One turn moves every row onto another: examples first, then more rows asked
Q_946: [ -6  -3 -25 -13  -8 -15 -28   8   4   9  -3  -9   8]
Q_435: [ -2  -2 -16  -6  -9  -9 -33   9  11  11  -4  -3  15]
Q_64: [  8   6 -25   8  16  15  -1   7  15 -11   3 -24  -5]
Q_496: [ 18   8 -22   0  -3  -7 -22   8   2  21   1   8  14]
Q_943: [ 11   6 -18  14   4  16   5  16  13   5  -1 -27   8]
Q_772: [ -5  16 -12   6   5 -10   3  -6  19  13   0  14   1]
Q_758: [  3  -4 -21  12  16   6   4  10   9   4  -1 -34  -4]
Q_143: [ -5  17 -23  -1   1 -12   8  -4  13  12   2   9  -3]
Q_338: [ -2   0 -23 -11 -12 -10 -29  10   7  10  -2  -6  13]
Q_732: [  6   4 -21  11  19  15  -4   5  17 -11   2 -23  -5]
Q_337: [  8   6 -18  13  17  17  -5   6  20 -10   2 -20  -2]
Q_385: [  7  -6 -19   3  17 -18 -27  -2   1  20  -2   3   0]
Q_896: [ -8  12 -14   4   9 -13   2  -8  17  12   0  11  -5]
Q_463: [ 13   0 -13   7   9 -10 -28   3   6  21  -2   9  10]
Q_719: [  3  -5 -12  18  19  10   0   9  14   5  -4 -28   0]
Q_339: [  8   2 -24   9   7  10   7  15   8   4   1 -32   1]
Q_243: [ -3  19 -17   2   0  -9   6  -3  17  13   1  12   1]
Q_129: [  9   0 -10  19  11  16   0  13  17   6  -3 -25   7]
Q_532: [ 14   7 -33  -7  -3 -13 -16   7  -5  20   3   1   6]
Q_730: [ 10   9 -24   9  12  17  -2   9  16 -11   3 -22  -2]
Q_223: [ -6  -7 -15  -4  -2 -13 -34   5  10  10  -5  -4  10]
Q_784: [ -8  -8 -21 -10  -1 -16 -31   5   6   9  -4  -8   6]
Q_878: [  8  -2 -31  -5  10 -19 -19   1  -7  19   1  -3  -3]
Q_566: [ 10   9 -20  12  13  19  -4   8  20 -10   3 -21   0]
Q_353: [ -8  13 -20   0   7 -15   6  -7  13  12   1   8  -7]

Q_496 goes to Q_532
Q_730 goes to Q_64
Where do these go?
Q_946 goes to Q_784
Q_758 goes to Q_719
Q_896 goes to Q_772

One turn moves every row onto another: examples first, then more rows asked
Q_81: [ -5  15  -7  13   1 -10   9   3  -8 -22   4   5   5 -22  18   5   0  -3
  -2  -4 -25   3]
Q_360: [-15  -8   1  12  -2   1 -10   8  25   8  -3  -2 -15 -10  17  -7   1  19
  -7  -2  -5   1]
Q_870: [  7  15 -14   8 -14 -18   4  11  10  17   5   3   2  -4   8  14  -2  -6
   0   6  -2 -14]
Q_38: [-19   9  -9   5  -9   1  15   4  13 -13   5  -8 -14   4   1  15 -22   0
  12   4   9   3]
Q_707: [-10  20  -3  -4   0  -7  -1  -7  -3 -11   1   1  14  -3  17   1  -2   3
  -2   1 -20   4]
Q_978: [ -7  -3  -3   3  -3 -22   0   1   1  -9 -13  -5   5   4 -15  -9   4 -14
   4 -12  -8 -10]
Q_351: [ -9  -6 -16  -2  -4  -8  13  -4  -7   3  12   9   1 -23  -8  -7  -4  -1
  -5 -20 -20  18]
Q_260: [  2  -9  -4  20   9 -17  11  13   9  -8  -6 -13   6 -23  -9  28  -7   9
  -4  -7 -11   9]
Q_728: [-10  -5   1  22   2  -3   1  30  10   7   7  11 -11 -14  10  36   1   2
   8   1  -7  -1]
Q_830: [-17  -6   2   6  12  -9  -2  25  -7  19   1  11   1  -2  17  14   1   3
  -2  -9 -33   2]
Q_120: [  0  10 -14   6  -4  -4  -5  -7 -10 -10   0   9  11 -22  13   7  -1  -4
  -1 -16  -8   9]
Q_568: [ -7 -10 -10  11  19  -1   3  29  18   0   9   8 -14  -7  22   9   9   1
 -10   1  -5   5]
Q_148: [ -5 -15  -3  -2  10 -10   6  36  30  -3  -2   4   1  -6   7   7   3   6
 -11   7 -12   7]
Q_277: [-26   4   4   0   0   0   2  10  32   8   1  -3  -7  -6   4  14  -3  23
   3 -24  -1   0]
Q_483: [-11  -3  -3   2   6  -7   3  20   0  19  17  -3 -14 -14   2 -16 -13   1
  -1 -18 -27   1]
Q_488: [-35  -5  -6  16   1  -5  11  14  10  -2 -13  -8 -13 -21  11  -2  -8  11
   3 -21 -21  12]
Q_694: [-12   0  -7  -6  -4   0  -3  19  16   8   4   2  -7 -11  22  -9   4 -26
   1 -16   4   5]
Q_294: [  7   5  -4  12   1 -12  21   2   4 -12   0   4  -3 -16  -7   0 -17 -10
   2   3 -24  16]
Q_179: [-15   3  -1   3   1 -11  -3  21  27  17 -12   2 -13  -4   6 -10  -2   8
 -15  -4   5  -1]
Q_56: [-18  16  10  -5   8 -12   2   3  -7 -15   7  -3   7  -5   8   5  10 -11
 -11 -11 -20   8]
Q_215: [ -4  -8 -15  12  -2  -6 -14  16  23   8   5  15   3   1  13  15   3  22
   2 -10  -4  -4]
Q_382: [-18 -17  -2   4  -6 -13  12  13  19  -4   3 -13  -2  -2  -6   2 -12   0
   7  11 -24  22]
Q_709: [-15  -3  -4   4  13   1  16  22  20   1   0 -13 -17 -10   1  33   9   1
   0  -6   4   1]
Q_495: [-28   1  13   7   3   1   9  23  30  -1   7   0 -15 -13  18  13  -4  -3
   4   4  -1   5]
Q_880: [-14   0 -12   2   8   2   8  35  11   5   7   1 -17 -17  -8  22  -7  -1
   3 -19  14   0]
Q_549: [-29   0 -17  19  -1 -15  -1   5 -11  -4   1   2  -1  -9 -15  -5 -10   1
  16 -17 -18   3]
Q_828: [-11 -13  -5  16  -1 -17 -12  15  15 -17  -1  -3   2  16   1   0   0   2
  -5  -1  -4  11]
Q_187: [-33 -10  -6  -2  -8  -4  -2  19  22   4  -7   1  -4  -4  -7  16 -10  15
   9 -11  12   2]
Q_757: [ -8   0 -23  -4  -2   1   8   7  -5 -11  17   3  -3  -4  -7   3 -10 -17
  20  -3 -10  11]
Q_597: [-29  -4  13   2   1   1   6  37  15   5 -12  -2 -23 -10   4   6  -4   0
   7  -3  -9  -3]
Q_333: [ -7  -6  -1   5   4 -11   9  18 -11  16   4  18 -11 -10   4   8 -16 -16
   4 -20   2 -14]
Q_408: [-14  -4   2 -18  -4   5  12   7  -4  12  15   3  -6 -19   4  20  -6   4
  -4 -30  -5  -2]
Q_741: [-12   4 -14   6  -7  -3   3   2 -16 -25   2   4   2  -8   6  20   8 -10
   4 -12  -8  11]
Q_164: [ -8  -4  -7  12  -9  -2  -4   6  10  22  -4  -3 -14 -15   1  25   4  18
  -1  -9   5  -6]
Q_846: [-14  -2  10  -2  20 -18  17   8  -5  -3 -11  10   7   2  -5   5  -6 -13
  -2 -12 -24   6]
Q_485: [-20  18 -11   6  -5  -1  -4  -2 -15  -6 -11   0   0  -4   4  16   3  -1
  11 -22 -16  11]
Q_253: [-24  -2 -10  -1   7 -13   5  11 -10   9  -8   2   3 -18  -1  -2   1 -30
  16  -8 -10  -2]
Q_30: [ -8 -11   3   2   3  -7  23  23   8   6 -14  -4 -15  -9  -5  10  -4  -6
   6 -28 -28   7]
Q_323: [-27  23  -8   7  -6 -14   5   4  -4  -7  -7  -5   1 -10   6  12  14 -20
   7 -11 -11   9]
Q_144: [  3  -3   2   1  -4  -4  -6  30  16  12  11  18  -4  -4   5   7 -11  21
  -6 -10 -15  -2]
Q_663: [ -9 -28 -11  11   4 -14   2  19   2  -7  -1  -3   8 -14  -4   3 -11   9
  15 -13 -23  -9]
Q_214: [ -4   9  -1  -9 -16 -17  19  -3   4   7   0  14   7  -2   1  -3  -5  -5
   2  -5 -23  -4]
Q_911: [ -4 -12 -21   8  -8   1   2  23  10  10  -5  -5 -12 -27  -5  17  -4  23
   3  -7  -7  -3]
Q_657: [ -6  -3 -10  13  -3  -7   7  27   9  10  11  15  -8 -15   5  23 -15   7
  -5  18   0   4]
Q_491: [-14  16   4   0  -2 -11  -9  -5   3 -11 -13 -15  11  -9   1   3   9  -9
   1 -14 -16  11]
Q_41: [-11  -6 -25   4   6 -20   7  12  11   5  16   2   6  -5   2  -4 -15 -12
   0  10   6  -3]
Q_239: [-12   8  -2  -6 -10 -15  14   6  20  19  10   8  -7   1  -4  -1 -14 -16
  -5 -17   2  13]
Q_780: [-11 -16 -15   7 -12 -19  17   1   9   2 -21  -1  -1   3  -6  14 -11  -3
   6   1   4  -2]

Q_880 goes to Q_144
Q_495 goes to Q_164
Where do these go?
Q_549 goes to Q_294
Q_81 goes to Q_491
Q_870 goes to Q_694
Q_239 goes to Q_333

